A single turn carries every row of the set below to another of its rows. Some are shown first; where does it send the rows asked next?
Q_322: [ 13 -54 -15 -14 -20 -28  16 -18   7  -9  11 -27  17  -8  23  16  16 -16
   8 -18  -3   3  -1 -12 -29]
Q_509: [-12 -42 -14  -8 -18 -34  17 -10  -7   6  12 -22   2 -10  30  35  11 -19
  20  -5   3  -2  14  -5 -11]
Q_36: [  5 -20  21  -7 -15 -39   6  -8  12  -7 -19  23 -39 -13   6  30  -5 -34
   5   7  12  -2   6 -12 -45]
Q_692: [  7 -56  -7  -8 -24 -28  10   0   2  -2  -3 -17  12 -19  24  30   4 -13
  13 -18  -6   7  23 -15 -18]
Q_22: [ 15 -39  -4 -28 -14  20  24  -4  21 -20   7 -12 -23  19  -1  40  18  -5
  -6   0  10   6  11   4 -33]
Q_953: [  2 -40  -3 -22  -9  22  17   3  -1 -12 -17 -21 -21  15  20  26   8  -3
 -27  -8 -11   7   2 -14 -12]
Q_379: [ 22 -10   1 -27  31  16  10  -2   7  -8   4  19 -12   1  33  35   2 -17
 -27 -18   0  10  20   6 -35]
Q_452: [ -7   0   9 -10  -6 -15   9  -7  26   1 -23   7 -33   1  32   5   5 -37
  -4 -19  11 -18 -13 -12 -35]
Q_362: [ 10  -6  12 -14 -14 -25  11 -13  30  -6  -3  14 -34 -10   6   2   0 -38
   0  -6  27  -3 -19  -9 -38]
Q_530: [  8 -14   2 -22 -13 -26   9 -23  23 -11 -11  16 -20  -8   6  -3   6 -34
 -13 -12  22   3 -19 -24 -48]
Q_943: [ 19 -37   0 -17  18   7  20 -17  -5   2  10  -4   6 -18  45  10   1 -39
   0 -27  -1  16   9  -5   0]
Q_936: [  4 -23  24 -12 -11 -42   1 -17   3 -14 -23   8 -28 -14  14   2  -2 -25
 -20   4  11  -1 -18 -19 -29]
Q_596: [ 30 -50   3 -25  11  -9  19 -38   0 -10  25   4   6 -13  27  29  16 -32
   9 -10   9  21  19   5 -22]
Q_887: [ 24 -15 -21 -13  36  10  20  -8  -8 -22   8  15 -24  -2  12  34  -5 -25
  -8  -1  15  13   1   4 -31]
Q_643: [ 12 -15 -13 -11  29   8   4 -13 -18 -11 -11  10 -33   5  38  37   5 -11
 -22  -1   0  10   8   1  -9]
Q_253: [ 19 -42  -9 -10   6  -4  14 -32 -11  -3  11   0 -15 -17  34  26  11 -28
  17  -6  15  22  14   1  14]
Q_404: [ 38 -29  -4 -12  20   8   0 -10   5 -30 -12  17 -28   0  17  43   7  -2
 -13  -2   9  15  23   9 -25]
Q_241: [  1 -43 -17 -26  -5   8  31  -3 -16 -16   5  -7 -18   4  -9  36  -1 -15
 -14  10   7  20   1 -18 -25]
Q_832: [ 22 -19  -1 -29  30   1   5 -20  -2 -26   9   7 -11  -2  22  22  12  -2
 -33  -1  21  12   2  11 -16]
Q_571: [  6 -28  26 -18 -10 -38   0 -14  17 -15 -30  16 -16  -7  17  18   6 -25
 -17  -8   1  -6   7 -19 -57]
Q_366: [ -5 -10   7  -6 -10 -31  10 -11  21  -8 -18  18 -43  -5  10  30   5 -33
  17   4  25 -14   5  -4 -41]
Q_628: [ 14 -17  26 -16 -20 -27   1 -18  29  -4 -20  15 -30   0  24  12   9 -29
 -16 -12  -2  -4  -4 -15 -52]
Q_745: [ -6 -36   9 -27   5  14  31  18  -1  -8   0  -9 -11  10  10  49  -1 -18
 -12  -1  -9  -2  22  -2 -39]
Q_755: [-12  -2  26  -8  -5 -31   8  -4  14   4 -15   8 -38  -4  31  15  -1 -37
  -5  -2   9 -18  -8  -5 -31]
Q_2: [  3 -39 -17  -3 -15 -16  23   4  16   0  13 -25   3 -10  25  26   6 -26
  33 -20   7  -9   8   2 -20]
Q_799: [ 29 -45  -6  -4  16   5  23 -27   0  -7   9  -3 -12  -1  42  35  11 -43
  26 -16  -9   6  15   7 -24]
Q_779: [  3 -35 -18 -16 -27 -12  16  -9  19  14  14 -20   9  -5  36  17  16 -21
  11 -30  -1   4   8 -12 -18]
Q_601: [-13 -24   2 -36  -1  15  26   8   3  -6  14 -16 -11   4   7  25   6  -7
 -22   1  21   4   4   2  -4]
Q_698: [ 26 -53  19 -11  15  -3   9 -18   0 -13  -3  -9  -1 -13  48  28  11 -23
   7 -17  -6   4  26  12  -3]
Q_918: [-13 -19  21 -13  -6 -45   0 -10   1 -12 -27  11 -27 -18  15  15   0 -21
 -11   7  24  -8   0 -14 -20]

Q_452 turns into Q_530
Q_799 turns into Q_943
Where do these go?
Q_36 turns into Q_755
Q_692 turns into Q_509
Q_887 turns into Q_379
Q_953 turns into Q_241

